0: [ 48  49 156  79 161 127 180 160 170 212 128 164 151 150  86  61 113 166 109 168 138 112  81  71 137 168  86 154 103 154]
1: [118 121 152 108 114 140 134 154 157 141 107 162 121 105 133 122 125 122  93 110 129 144 120 165 137 138 111 135 170 140]
2: [186 204  85 156 110  96  88 124  69  79 123 111 119 140 154 177 122 104 160  91 125 137 167 173 149 106 154 101 174  80]
3: [120 102 132 103 128 130 135 128 145 141 125 144 145 127 135 129 134 135 116 115 132 137 127 114 130 136 121 123 119 148]
4: [ 70  64 206  78 191 112 206 144 124 196 134 153 130 186  98  45 119 145 109 170  54  33  72  72 145 139  93 182  98 154]
5: [152 151 126 120 145 101 145 123 101 121 134 136 112 149 156 123 121 108 143 127  98 105 129 146 134 108 126 137 135 110]
6: [162 171 152 162  99 138 126 101  97  74 131 118 119 120 143 153 124 112 114 106 104 127 122 181 108 109 146 148 139 138]
7: [ 37  27 130  61 163 120 158 190 188 219 124 162 164 133  89  64 118 168 109 173 171 134 101  67 148 162  95 134 107 145]
8: [136 150 111 125 153  80 124 127  98 138 149 121 127 153 132 128 130 108 171 133  99 108 141 112 148 122 131 115 126 102]
9: [ 82 100 151 112 119 164 121 135 177 151 106 148 124  73 109 121 126 146  99 134 172 150 110 107 104 148 117 134 121 144]
10: [133 101 178 117  90 156 145 129 155 119  97 140 128 105 125 129 120 134  68 105 121 133 114 159 119 128 123 148 156 171]
11: [108  91 134 101 144 111 125 143 141 145 135 151 125 130 125 110 116 134 120 119 133 141 126 130 141 133 112 117 142 137]
12: [ 82  35 122  85 116 171 128 164 211 152 103 157 132  72 128 140 144 178  72  98 204 196 152 150 109 134  98 105 130 171]
13: [136 117 178 126 112 135 141 127 161 103 108 146 110 118 149 135 127 134  66  98  98 121 118 182 114 108 101 157 165 166]
14: [ 84  58 145  65 130 157 137 172 209 180  92 165 132  91 116 130 124 160  73 100 194 163 128 143 140 148  95 113 169 156]
15: [130 107 144 107  91 167 113 150 176 114  92 158 139  77 135 158 121 153  79  94 173 203 145 200 125 142  95 113 176 190]
16: [151 118 105 152  71 144 116 130 143  78 106 123 140 115 128 154 139 135 103 110 154 180 160 192 121 147 135 143 147 168]
17: [ 79  87 144  87 190 101 183 153 102 198 149 142 142 189 102  54 113 140 157 178 109  87  83  71 144 161  86 165  95 140]
18: [ 85  92 119  97 163 117 160 166 123 177 147 131 152 170 103  76 116 136 154 159 143 120 113  93 152 163 105 147  99 155]
19: [ 97  71  94  91 168 109 122 161 165 182 124 156 134 129 127 115 141 153 125 110 174 156 153 125 145 133  98  94 145 118]
20: [ 87  50 125  75 135 140 130 174 208 184  95 166 149  98 127 119 115 165  96  95 197 180 124 139 153 144  86 106 167 149]
21: [ 90 137 123 113 184  90 170 107  66 190 182 108 116 195 105  56 125  95 193 205  67  42  79   3 115 137 152 154  37  70]
22: [192 227 219 193  64 176 115  98 112  16  88 131 129  79 157 165  85 102  57  99  91 136 102 253 123 102 104 165 199 176]
23: [110 101 133 113 109 164  81 148 225 140  96 140 150  80 123 159 143 163  85  75 216 211 154 191 137 151 113  78 171 158]
24: [ 91  84 163  98 134 152 167 174 176 158  98 167 143 115 102  88  98 152  71 138 153 160 108 145 139 153  81 153 130 170]
25: [153 181 126 133 131 107 140 107  73 120 145 114 120 152 135 126 129 103 160 130  73  92 123 103 129 123 148 132 103 110]
26: [222 255 106 208 110  79  99  61  42  41 136  76 108 144 168 174 135  64 175 117  49  83 141 164 121  79 184 131 146  67]
27: [210 220 103 179 129 100 118 100  42  59 147 103 116 159 161 150 134  91 173  95  76 108 150 175 144  83 144 108 155 111]
28: [111 133 149 134  94 166  94 139 190 116  81 141 132  75 131 155 126 131  84 105 177 170 130 183 129 137 108 112 166 124]
29: [192 218  99 187  86 114  82 130  75   6 104 103 130  97 144 162 107 111 120 114 151 177 154 243 139 121 123 140 164 136]
30: [172 169 103 176  35 148  92 102 104  66 119  99 136 106 130 175 125 126 121 120 148 166 137 164 112 133 151 149 138 134]
31: [128 143 191 135 121 138 168 118 117 107 111 154 115 134 124 111  93 105  99 150  67  88  83 139 124 143 115 181 133 154]
32: [101 101 158 116 106 157 138 167 197 115  73 154 116  81 113 125 126 146  60 101 179 153 122 180 124 142 120 146 169 141]
33: [ 82  71 201  86 135 167 165 135 171 180 110 159 147 134 117  84 124 145  88 135 129 111  79 105 143 156  82 127 123 193]
34: [139 139 191 160  36 180 118 128 183  55  61 135 132  69 116 150  93 146  35 115 153 165 101 210 122 148 106 197 189 201]
35: [127 136 128 120 121  99 159 114  80 150 130 117 137 174 121 103 135 125 165 164  78  96 118  70 122 139 148 163  95 125]
36: [147 118 148 162 102 144 117 121 160  69 111 134 113  96 131 170 133 144  75  88 122 154 148 183 117 106 107 132 171 146]
37: [134 130 120 159 101 151 115 123 136  82 114 134 117 101 119 141 110 136 102 116 155 159 131 170 113 125 114 140 140 148]
38: [121 120 157 118  97 164 152 137 158 105 103 150 130 104 126 133 121 131  83 104 128 154 113 171 116 137 118 143 163 170]
39: [139 108  13 136 116 117  55 154 155 106 134 110 138  88 139 195 157 160 164  97 216 229 213 153 124 126 143  44 120 104]
40: [113 114  66 151 137  88 107 127 103 174 150 102 148 172 113 114 154 141 190 145 163 126 140  49 144 146 160 112  73  96]
41: [190 201 172 192 124  93 167  67  45  63 141 104 102 158 143 124 124  95 131 141  11  32 103 141 107  89 139 178 120 101]
42: [162 159 124 149 114 114 141 105  91 100 142 125 114 146 153 143 125 112 139 130  81 107 137 137 127 106 146 142 124 114]
43: [ 66  16 141  73 138 156 123 157 215 212 120 148 136 110 115 115 142 181 109 116 204 155 133  81 131 134 120 100 118 135]
44: [134 174 219 152 156 125 194  71  61 117 142 134 106 166 128  64  96  82 132 196   8   0  32  73 120 136 127 200  76 125]
45: [180 191 152 157  89 116 143 106  69  78 121 126 110 150 151 147 127  99 147 113  81 104 128 156 135 107 151 138 147 126]
46: [145 151  86 122 162  87 131 150  98 115 139 124 134 156 126 110 122 122 161 142 113 111 145 129 160 122 110 131 137 105]
47: [ 97  71 111  87 137 143 117 172 195 181 107 148 131 108 122 132 129 156  95 101 196 185 148 147 146 143 115  96 151 149]
48: [177 186  81 193 117 105  99  97  90  55 142  84 116 130 124 169 147 117 145 112 108 120 177 174 117  93 140 114 141  84]
49: [107  99 135 103 137 105 171 125  95 184 144 133 138 181 113  88 132 134 174 166  87  90 122  34 128 151 147 164  70 134]
50: [153 137 104 156  98 148  90 132 170  68 112 117 115  78 136 176 132 133  82  72 171 166 178 202 112 112 120 114 179 137]
51: [111 120  55 134  94 132  76 138 155 147 129 107 149  99 104 159 150 153 162 122 206 199 161 125 124 143 155  98 120 117]
52: [131 128  32 119 160  83  74 152 127 179 148 112 120 132 128 151 163 129 200 107 194 169 203  89 152 125 150  52 108  49]
53: [133 170 135 158  98 139 101 140 152  76  97 122 144  86 116 136 104 140  98 134 161 169 127 193 133 135 114 148 159 151]
54: [176 203 113 144 119  96 108 113  87  76 132 111 121 133 150 156 122  95 151 100 106 127 150 165 150 102 140 110 172 108]
55: [137 140 128 135 104 139 103 144 158 103  95 133 114  97 138 164 124 138  98 106 158 153 150 180 140 118 122 119 173 130]
56: [ 96  75 140 111 135 146 130 125 165 169 121 136 140 122 123 126 136 148 112 127 158 145 121 101 125 147 122 112 117 140]
57: [147 159 131 149 113 116 108  89  94 114 141 104 114 136 122 136 151 104 145 114 103 109 125 101 126 118 161 126 124  95]
58: [162 186 113 162 116 130  89  93  87 101 157 102 117 112 150 151 132 114 176 129 111 125 124 123 101 117 158 108  97  99]
59: [103 108 169 100 146 132 173 138 139 146 124 146 123 141 130  91 131 127 112 144  84 110 107 124 130 120 115 156 137 154]
60: [123 130 137 121 113 142 122 130 132 131 121 127 129 121 135 132 129 129 133 131 131 133 111 109 124 130 138 122 121 135]
61: [ 76  89 191 100 126 155 158 122 160 175 112 162 133 134 116  91 114 127  99 149 127 100  70  94 133 156 102 153 114 152]
62: [129 129 129 134 142 137 119 134 120 115 133 133 145 123 134 131 125 130 125 126 130 135 123 162 129 138 101 111 131 161]
63: [ 97  72 136  92 105 170  95 169 218 130  81 163 131  70 118 152 116 169  67  89 211 187 152 184 127 145 105 105 191 156]
64: [150 167 150 166 100 161 125  98 114  82 126 121 107  96 144 145 121 117 114 128 108 127 112 140 106 127 149 139 114 130]
65: [100  95 143 112 103 169 116 138 186 144 103 146 132  87 134 136 117 144  96 102 172 165 124 145 130 147 113 108 146 160]
66: [165 200 152 184  62 158  81 112 141  44  84 125 125  74 140 186 112 122  84  80 148 172 142 241 119 112 132 107 187 138]
67: [ 87  66 115 102 136 141 109 132 173 174 127 115 131 110 119 139 138 149 128 121 177 157 140  95 123 137 137  96 117 121]
68: [144 113  61 127 124 109  90 130 147 122 134 120 135 111 136 168 153 137 154  92 180 181 179 132 131 111 147  77 141  98]
69: [138 149  27 134 156  86  60 151  96 159 145  92 147 135 141 163 140 133 208 118 184 173 180  88 136 133 163  50  98  70]
70: [129 115 110 151  85 139 115 149 154 144 118 113 146 117 104 143 152 152 126 117 180 181 158 132 134 153 131 124 124 141]
71: [132 140 172 152  77 157 129 101 113 107 124 112 134 135 119 123 117 133 101 150 105 123  98 134 123 146 127 185 118 171]
72: [117  55  88  99 143 145 140 153 154 149 137 138 119 109 135 148 153 126 138 113 164 155 158 109 112 137 120  92 105 136]
73: [153 160 115 174 107 158 109 104 123  57 131 117 123  89 124 170 128 118 128 123 113 158 149 183 100 110 130 117 124 142]
74: [172 163  94 142 122 106  88 118  88  95 144 119 134 137 149 158 134 118 147 104 136 151 164 160 140 122 126  96 135 139]
75: [ 69  25  59  51 186  89 149 151 144 238 172 134 144 162 124 102 165 152 195 147 160 140 161  23 150 145 136  81  77 104]
76: [145 115  46 129 126 135 100 115 115 133 161 101 123 122 156 165 155 126 175 108 158 164 169 108 102 112 157  72  91  96]
77: [145 131 117 151 121 139  99 138 173  78 104 138 120  88 128 156 129 132  79  87 165 155 147 204 122 115 104 129 183 136]
78: [117 123  83 101 162  95 138 149 102 161 146 128 130 164 119  93 127 134 172 153 141 117 137 106 148 145 120 121 110 114]
79: [137 150 223 135 104 174 138 132 151  97  93 153 123  96 136 124  93 114  44 108 108 130 102 198 144 127  98 153 188 165]
80: [145 164 127 152 107 129 109 122 123  70 131 122 116 111 132 138 115 119 120 142 116 149 127 166 117 136 120 143 136 136]
81: [201 227 167 184 115 102 138  94  67  24 118 117 102 132 140 138 118  86 113 125  33  72 122 211 125  80 121 182 174 112]
82: [148 152 136 157  95 160  96 133 152  75 111 121 129  73 134 167 115 138 106  94 169 192 138 195 127 130 117 116 149 140]
83: [119 128 255 127 131 182 232  86  98  93 124 169 108 148 118  60  89  99  52 172   0  21  23 136  99 120 105 230 111 192]
84: [118 158 202 138 106 146 159 136 112 101 109 139 137 125 112  82  92 115 100 173  90  99  58 160 135 143 100 194 134 172]
85: [120 113 215 105  97 166 166 142 178 118  92 175 127 105 133 114 104 129  50 106 120 115  77 175 139 127 106 170 179 174]
86: [118 106  73  92 126 119  79 164 172 153 114 134 134 103 130 152 127 143 127  92 204 197 185 160 151 128 120  62 168 120]
87: [131 155  69 122 153 110  63 135 115 145 143  97 137 118 139 158 143 134 188 116 189 167 158 124 157 132 138  62 129  75]
88: [107  71  79  91 126 129 116 155 163 158 139 128 140 119 131 143 148 146 140 102 185 177 166 123 124 140 128  88 116 136]
89: [ 62  58 150  65 145 158 141 154 176 214 128 161 132 112 121  87 124 165 108 141 177 145 112  79 129 165 126 114 121 144]
90: [ 97  71  65 106 106 155  91 169 209 151  99 148 133  65 128 164 137 173 110  91 235 234 179 152 126 149 128  85 167 140]
91: [139 162 126 155 104 152 119 115 132  85 132 124 123  97 124 144 106 129 120 130 137 152 122 158 106 127 131 138 137 141]
92: [137 139 187 156  64 161 123 107 162  95  97 131 121  83 127 148 124 138  58 111 110 132 110 181 109 115 123 155 168 160]
93: [145 149 173 130 122 134 177 120 107  85 118 148 122 127 148 122 117 112  93 131  82  95  96 171 133 111 113 181 148 140]
94: [182 166  51 185 112 102  69  99  86  73 155  82 101 131 139 180 163 106 165 108 115 138 181 145 112  95 161  93 134  83]
95: [125 124 179 127 115 137 185 110 110 107 121 143 131 148 135 101 113 114 100 144  77  89  88 138 119 124 115 179 127 162]
96: [141 106  81 119 113 131 105 147 156 131 117 123 135  93 144 170 157 148 138  87 183 191 177 144 121 132 137  93 136 142]
97: [170 242 146 184 155 101 128  79  39  75 143  91 101 164 120 111 101  85 174 171  47  23  84 110 126 102 145 165  95  53]
98: [ 37   2 136  69 181 136 182 189 200 209 110 161 165 148  74  54 118 178  93 171 176 126  99  92 144 172  58 170 110 164]
99: [113  94 130 116 113 155 120 132 157 145 114 125 137  99 118 131 135 156 126 116 165 146 133 117 132 144 125 116 123 143]
100: [118  90  14 115 140 112  42 155 163 147 151  96 138  94 130 182 171 148 183 101 232 232 210 112 111 131 149  45 108  89]
101: [ 94 121 149 122 159 127 156 151 132 133 126 134 149 140  99  83 112 136 100 161 123 125  89 148 131 145  85 167 107 156]
102: [146 123 124 174  96 142 109 108 159  65 116 118 113  91 135 181 145 142  91  78 143 158 173 198 105 106 120 128 157 145]
103: [141 121  48 102 175  71 113 131  90 192 164 103 137 168 141 141 167 118 227 110 132 136 179  46 152 126 165  58  97  62]
104: [119 143 171 144 128 149 158 117 133 122 116 143 108 123 117 104 109 120 108 153  89  89  79 126 120 133 122 169 123 131]
105: [104 106 224 115 167 138 227  99  94 139 148 155 123 173 112  47 115 124 102 189  11  12  42  75 112 126  99 203  82 157]
106: [120 122 101 116 158  94 146 137  77 167 150 133 144 181 113  87 127 117 178 171 105  93 111  79 149 150 108 145  80 123]
107: [142 125  72 142 122 106  97 133 132 119 131 109 130 127 139 158 145 132 144 113 156 167 184 125 132 110 144 106 132 111]
108: [115  64 125  88 125 144 120 143 173 148 128 134 147 114 121 142 150 160 104 102 168 175 154 129 124 138 110 105 146 162]
109: [ 72  72 107  83 149 127 126 158 171 210 138 142 139 129 126  93 138 153 141 146 170 143 123  66 130 150 134 102  99 102]
110: [156 159 127 132 120 103 140 133 101 125 122 134 118 145 144 126 116 101 144 131 114 108 130 125 137 113 135 133 138 102]
111: [180 203 137 170 135  85 162  90  30 105 164 108 114 189 154 124 140  76 184 150  22  39 117  85 135  90 168 156 104  98]
112: [136 113   0 102 151  98  55 160 127 168 155  98 156 126 139 159 164 150 204 101 218 206 206  98 142 135 147  38 106  82]
113: [100  69 175  68 205  99 196 143 110 193 150 169 118 180 110  47 119 114 124 155  50  37  71  74 149 127  89 164 110 125]
114: [115  58  87 103 133 132 113 152 182 143 127 139 129  95 126 154 143 159  99  82 182 185 181 138 137 121 117  95 140 151]
115: [142 132 156 165 110 144 119 105 131  81 122 122 113 109 140 163 140 137  97 105 115 137 145 159 109 107 122 139 144 123]
116: [ 90 125 255 118 111 187 188 122 173 102  88 173 120  89 108  86  92 115  31 160  71  71  38 176 111 139  87 223 154 191]
117: [115 131 210 125 109 172 167 131 154 111  85 155 116 115 128 110 108 116  53 112 100 106  71 168 120 132 106 177 174 167]
118: [ 30   0 118  49 142 179 146 172 250 213 112 169 151  85  99  92 136 199  97 150 211 192 126 100 117 172  80 121 119 174]
119: [100  76 115 104 133 138 131 143 160 151 127 130 133 120 118 131 142 149 118 119 157 152 133 121 126 132 121 120 126 139]
120: [ 99 129 255 132 131 163 212  97 116 145 126 159 113 151 118  59  92 109  86 188  29  24  14  71 112 130 110 214 102 165]
121: [ 81  41  88  67 137 138 111 180 205 199 103 155 149 109 119 137 141 164 112  99 223 193 154 125 139 155 105  81 153 145]
122: [108  97  43 131 175 107  95 144 139 146 165 112 133 117 104 138 143 146 177 155 178 155 165  84 111 138 133  79  81  93]
123: [142  92  53 105 130 117 115 146 134 150 133 126 135 135 148 156 147 148 160 111 177 183 189 122 130 127 140  80 122 131]
124: [137 149   6 119 170  77  64 141 101 163 175  94 138 136 151 168 148 116 224 111 191 167 202  77 150 120 171  39 116  42]
125: [128 118 113 104 152 115 139 146 126 167 137 139 135 143 124 105 126 131 151 129 131 119 132 101 139 141 124 100 124 123]
126: [172 165 136 151 121 131 131 101  93  88 127 123 123 127 140 156 132 116 123 109  90 112 132 165 118 110 141 142 137 138]
127: [ 95  72 179  93 110 169 151 166 203 151  87 171 118  86 105 114 117 155  63 117 167 141 114 158 135 148 103 139 171 167]
128: [ 96  49  97  98 105 167 100 170 212 146 104 141 134  63 121 156 149 168  94 105 223 232 166 155 122 138 111  96 155 142]
129: [180 211 120 147 132 105 113 113  81  89 123 130 119 135 162 151 115  96 158 102  95 104 132 154 153 103 140 103 165 106]
130: [170 156  91 148 108 132  95 135 125  95 119 125 145 105 148 168 137 132 137  87 152 176 170 196 141 119 112  88 174 144]

[ 67  29  86  73 199  92 163 149 148 228 180 143 128 179 110  84 156 145 195 152 136 101 158  14 133 139 129 109  70 102] 75 109 49 18 17
[152 169  77 148 107 129  65 144 138 103 119 115 126  89 142 183 126 138 134  92 199 207 168 175 136 123 139  74 166 111] 130 68 96 82 50
[160 174 113 140 128  99 108 134 101 100 119 127 118 127 143 162 123 100 133 105 133 124 151 168 142 117 131 106 173  94] 54 129 74 2 110
[150 218 141 177 160  95 141 105  52 100 147  87 118 171 111  98 112  74 179 181  57  51  69  93 124 110 150 153  75  77] 97 111 25 41 35
[ 93  54  99 109 120 155  97 142 203 178 120 127 120  96 105 155 148 163 117 102 197 183 147  98 111 141 137 102 128 124] 67 88 114 108 47
[112 110 212 113  94 178 148 136 184 110  85 161 131  91 129 114 104 146  43 110 122 145  90 191 137 125  95 157 177 176] 85 79 117 10 38
[141 107  93 147 122 173  96 133 156  97 133 116 129  78 120 167 139 157 119 111 174 191 163 161 104 136 120  99 121 140] 96 82 37 70 16
[156 140  53 143 122 108  93 131 112 107 135 107 124 117 141 158 153 124 153 106 169 160 188 141 132 111 151  88 130 116] 107 68 74 76 123
[154 165 165 155 111 123 168 105  99  67 133 143 109 130 165 132 124  92 110 128  67  80 112 174 121  95 122 171 144 140] 93 126 6 45 42
[144 176  92 164 126 130  98 110 103 104 139 115 122 101 136 145 119 114 166 155 147 127 126 118 114 127 154 115 112  90] 58 57 110 91 80
[ 96  83 234 110 171 129 233 107 112 162 157 140 122 201 105  53 119 112 110 188   9  13  39  62 116 129 104 212  88 164] 105 120 4 113 44
[123 102 128 126 109 158 106 148 177 102 100 142 140  73 135 154 124 155  95 102 188 198 147 178 118 139 113 117 136 175] 15 65 28 82 23
[176 232 181 192 103 134 144  84  56  52 136 107  99 138 140 112  88  84 126 164  20  45  71 139 108  89 143 186 112 117] 41 97 81 45 111
[136 116  81 122 127 108 113 138 126 137 136 123 131 143 137 151 151 134 153 120 147 152 168 125 120 118 148 100 109 117] 107 123 68 76 88
[168 203 152 171 115 111 140  87  37  93 157  91 105 174 150 137 128  71 170 152  38  49  96  87 119 103 181 150  95  89] 111 97 41 25 42
[ 68  58 214  61 180 145 200 150 157 220 128 157 137 173  99  58 114 138  97 158  78  59  56  66 140 160  87 148 114 156] 4 0 113 61 33
[ 91  54 178 103 123 164 147 153 212 133 104 159 143  99 102 110 120 162  62 119 155 146 107 156 122 151  79 155 154 189] 127 24 32 14 65
[ 77  53 216  66 165 156 205 129 140 220 135 157 133 155 110  63 131 148 100 163  82  60  61  41 134 144 111 163 104 161] 4 113 0 61 33
[119 109  89 137 122 147  81 134 152 136 123 109 131  89 115 147 138 141 133 128 192 174 142 121 121 139 148  81 121 104] 51 70 96 68 67
[160 151  35 119 159  62 100 109  53 172 166  82 122 176 152 155 180 109 240 113 124 116 194  62 153 114 187  61  98  58] 103 124 69 52 40
[102  82 189  76 193  81 202 132 101 194 154 151 123 197 121  59 127 119 133 170  45  28  74  59 139 120  95 172 102 131] 113 4 17 105 49
[227 250 130 201  61 131  73 105  69   3 112 105 122  91 174 194 123 100 107  73 119 162 157 255 138  98 128 129 191 149] 29 66 22 2 30
[171 168   0 157 105 115  50 126 107  96 154  81 125  95 156 214 166 134 199 104 207 215 223 122 101 102 174  41 110  75] 39 100 69 76 112
[164 230 129 175 150 105 134  85  46  96 157  95 115 165 122 118 110  93 184 171  59  46  84  98 120 107 153 153  95  82] 97 111 25 41 42
[181 172  91 184 122 105  87  93 107  72 144 104 114 124 131 175 157 119 133 105 111 111 169 161 116  98 157 102 146  84] 48 94 54 2 74
[126 103  85 112 113 137 106 146 138 126 130 146 133  99 150 171 147 134 128 101 173 191 181 145 120 119 142 103 154 140] 96 68 123 107 114
[100 107  96 106 147 111 121 146 135 163 144 131 144 134 136 132 139 132 148 123 161 147 149 107 142 136 138  91 125 115] 125 88 119 67 19
[137 157 122 145 110 133 113 121 113 124 133 123 115 117 129 128 129 127 136 127 142 135 131 101 115 129 163 106 118 108] 60 57 110 58 91
[112  96 133 120 165 125 140 127 127 161 135 117 138 169 119  98 134 136 134 129 115 112 126 109 149 146 105 117 118 120] 125 11 78 3 18
[ 67  46 107  82 149 135 142 147 172 228 132 147 141 122 119 117 143 152 148 128 179 151 128  39 133 150 146 102  98 116] 109 89 67 43 56
[139 145 101 152 129 116  89 125 124 130 132 108 122 129 131 142 129 129 141 123 147 131 154 123 125 121 155  98 137  98] 107 57 60 74 110
[101 117 237 113 105 178 153 133 211 103  70 171 125  86 112 118  93 145  18 112 118 130  66 213 129 131  79 176 199 191] 85 79 117 116 34
[121  93 102 126 132 131 119 146 168 135 121 128 127 119 118 137 144 133 108 118 145 142 144 139 131 133 114 120 137 130] 119 99 3 11 108
[ 68  84 193  89 122 143 146 170 200 162  96 158 155  99  80  84  89 160  71 154 174 148  81 144 138 177  80 162 137 173] 24 127 33 61 9
[ 90  83 201  84 131 163 180 150 182 127  98 193 129 103 122  96 103 138  37 108 111 116  88 191 140 132  72 174 181 178] 85 117 127 24 10
[ 67  51 201  80 184 140 211 130 141 222 137 157 143 185 101  65 131 130 112 166  76  59  50  70 138 149  92 164  98 162] 4 113 17 0 61
[142 156 157 165  70 147 126  98 117  88 110 111 143 124 110 130 128 125 111 150 113 128 106 132 120 136 133 171 117 152] 71 64 91 80 6
[ 68  40  67  48 176 107 116 161 161 255 137 146 158 156 129 114 155 157 167 116 209 154 156  34 158 158 119  57 102 125] 75 109 19 43 121
[151 120  52 119 157  89  95 122  84 158 180 101 132 161 159 154 170 113 225 128 150 159 193  60 126 113 176  73  78  68] 103 69 124 76 52
[165 154 106 158  86 111 112 122  98 105 138 111 134 154 147 148 136 121 144 121 121 149 155 131 132 134 133 127 119 144] 74 42 80 126 110
[168 172  90 170 115 112 101  99  83  72 150  94 107 135 145 169 144 108 143 115 112 116 161 146 119  87 140 111 136  88] 48 94 54 58 2
[119  77  72 121 123 106 132 137 111 172 151 107 157 154 113 140 158 151 183 143 153 158 159  57 128 162 146 117  76 137] 40 122 78 123 125
[ 86  69 198  93 100 185 150 147 201 140  95 164 124  98 103 118 116 164  38 113 154 140  96 156 119 145  98 152 166 182] 127 85 32 24 10
[115 143 179 121 132 130 153 111 122 139 126 130 127 147 124 109 117 115 116 138 108  85  80 103 125 126 137 154 120 131] 104 95 59 31 60
[100 122  93 133 128 115 114 161 143 114 115 120 149 128 104 124 114 148 115 144 152 154 131 162 144 142 104 140 130 140] 62 11 119 70 37
[ 73  72 162  84 147 140 149 168 179 168 108 156 140 113  99  93  97 147 103 160 169 144  86 112 135 183  96 154 119 167] 24 89 61 33 0
[ 84  76 198  97 105 188 133 150 213 137  96 175 121  70 119 129 105 163  43 100 157 150 102 164 126 143  89 150 173 181] 127 32 85 14 65
[164 154 128 143 107 136 132 110 105  83 132 130 122 124 158 154 136 117 142 114 112 137 160 155 120 115 141 131 144 129] 126 6 42 80 115
[104  95 181  92 130 139 179 141 137 146 129 157 128 143 137  85 118 139  89 133  90 100 103 123 135 137 117 176 136 168] 59 95 61 101 104
[ 92  90 159 104  91 188 109 158 229 134  71 151 129  53 116 138 105 156  31  91 210 187 121 192 123 131 104 124 188 162] 63 32 15 23 127
[115 102 129  91 149 118 137 151 154 154 122 147 124 141 126 117 123 134 119 117 138 123 136 129 138 135 108 123 135 139] 11 3 119 125 56
[100  86 132  98 128 150 138 138 167 171 124 137 130 105 125 128 128 151 118 130 153 148 109  92 136 143 139 114 116 133] 56 119 99 67 3
[178 167  51 178 121  96  85 103  90  77 156  87 122 136 155 181 156 112 190 101 122 136 190 140 128 102 154  90 128  73] 94 48 2 74 58
[150 126  85 153 144 126 109 119 137 105 133 111 123 113 136 158 162 128 142 108 145 160 167 143 109 108 135  97 116 124] 107 68 74 96 76
[131 106  85 138 145 113  91 126 136 125 145 112 134 136 115 154 145 139 150 111 133 147 167 133 121 118 124  94 121 107] 107 68 123 76 74
[142 174  73 138 137 120  63 131 130 140 127 107 134 113 137 157 139 125 166 122 178 170 150 123 146 117 156  74 137  91] 87 68 107 51 76
[107  92 230 122 166 142 219  92 100 145 143 154 131 167 100  57 121 106 107 181  19   9  52  82 109 126 109 208  86 156] 105 120 44 4 83
[179 198  94 185 156  58 130  92  27 103 171  94 109 182 141 128 138  79 209 146  49  55 131  93 124  95 172 130  97  55] 111 97 25 26 27
[124 138 154 140 126 151 124 108 137 122 130 127 124 117 127 107 130 128 111 133 123 115  93 116 117 122 132 129 119 121] 60 104 3 64 62
[169 225 156 185 140 113 135  85  40  73 147 109 109 151 125 109 114  75 162 169  39  38  82 121 127 110 134 173 114  89] 97 41 111 25 45
[139 127  43 116 158  81 103 112  82 172 169  99 127 170 128 141 166 122 223 119 126 122 179  53 157 118 161  51  97  71] 103 40 69 124 52
[ 69  12  81  59 210  85 174 144 127 248 176 137 134 202 123  85 169 140 182 156 118  92 148   0 130 124 144 101  70  87] 75 49 109 17 18
[103 109 224 118 157 134 226 104  90 147 152 147 115 183 109  51 121 113 109 195   0  10  36  80 118 139 118 215  81 146] 105 120 44 4 83
[ 69  42 215  84  92 192 147 158 255 152  72 167 124  68 104 113 118 176  10  98 167 163  96 181 120 140  89 157 172 200] 127 32 14 63 85
[190 216 114 179  54 156  38 120 145  29  93 112 122  56 153 221 111 128  87  67 201 215 165 255 127 116 137  92 203 139] 66 50 29 82 130
[146 171  92 172 123 122 108 125 110  90 139 108 110 109 140 155 135 101 165 128 135 151 139 123 109 121 158 121 112  88] 58 57 107 74 80
[120  84 120 105 117 134 140 117 122 155 131 150 137 137 137 131 138 131 134 123 127 136 138 109 137 139 142 122 115 136] 3 60 119 125 11
[181 196  75 153 117  95  75 121  78  88 128  94 118 129 155 170 143 116 183  93 144 153 164 162 137 108 151  76 149  95] 2 74 94 54 48
[121 149  88 126 152  94 137 143  93 150 145 103 136 163 119 112 122 130 182 151 139 108 139 104 150 134 128 139 107  95] 78 46 8 106 125
[172 160  84 171  53 141  78 118 125  61 115  80 135  97 129 184 133 122 134 112 170 186 171 146 110 131 163 124 132 126] 30 73 16 82 130
[150 178  59 135 131 101  74 138 110 128 145 100 127 115 125 162 125 119 191  98 182 161 163 132 139 120 150  64 136  79] 87 68 69 107 76
[126  88  72 109 180  82 119 124 105 193 180 108 129 167 144 123 168 125 188 139 132 114 171  51 141 123 165  78  84  78] 103 40 78 122 75
[ 63  67 159  73 142 155 127 155 196 192 115 159 141 113 109  93 125 159 101 135 176 148  91  77 140 155 117 127 122 140] 89 43 56 9 109
[109  85 104  89 171 108 135 149 141 185 137 131 143 146 137 111 124 132 144 127 152 128 138  78 151 132 125 110 111 125] 125 109 78 19 11
[198 198  92 199 105 114  81 106  88  51 124  89 108 124 142 183 145 114 144 105 122 135 170 183 113  88 143 120 150  91] 48 2 94 54 27
[136 119  32 121 192  72 143 112  51 185 188 103 121 199 138 125 178 102 251 151  93 107 169  22 128 110 173  74  45  58] 103 40 106 124 8
[148 160 134 167 166 104 182  62  24 104 180 103 111 176 147 105 131  74 185 189  20  47  90  82 100 106 150 160  54 104] 111 97 41 25 44
[142 168 104 130 166  74 149 135  63 133 160 113 153 179 116  91 120 120 173 174  82  77 110  89 155 141 121 151  86 115] 106 35 25 8 46
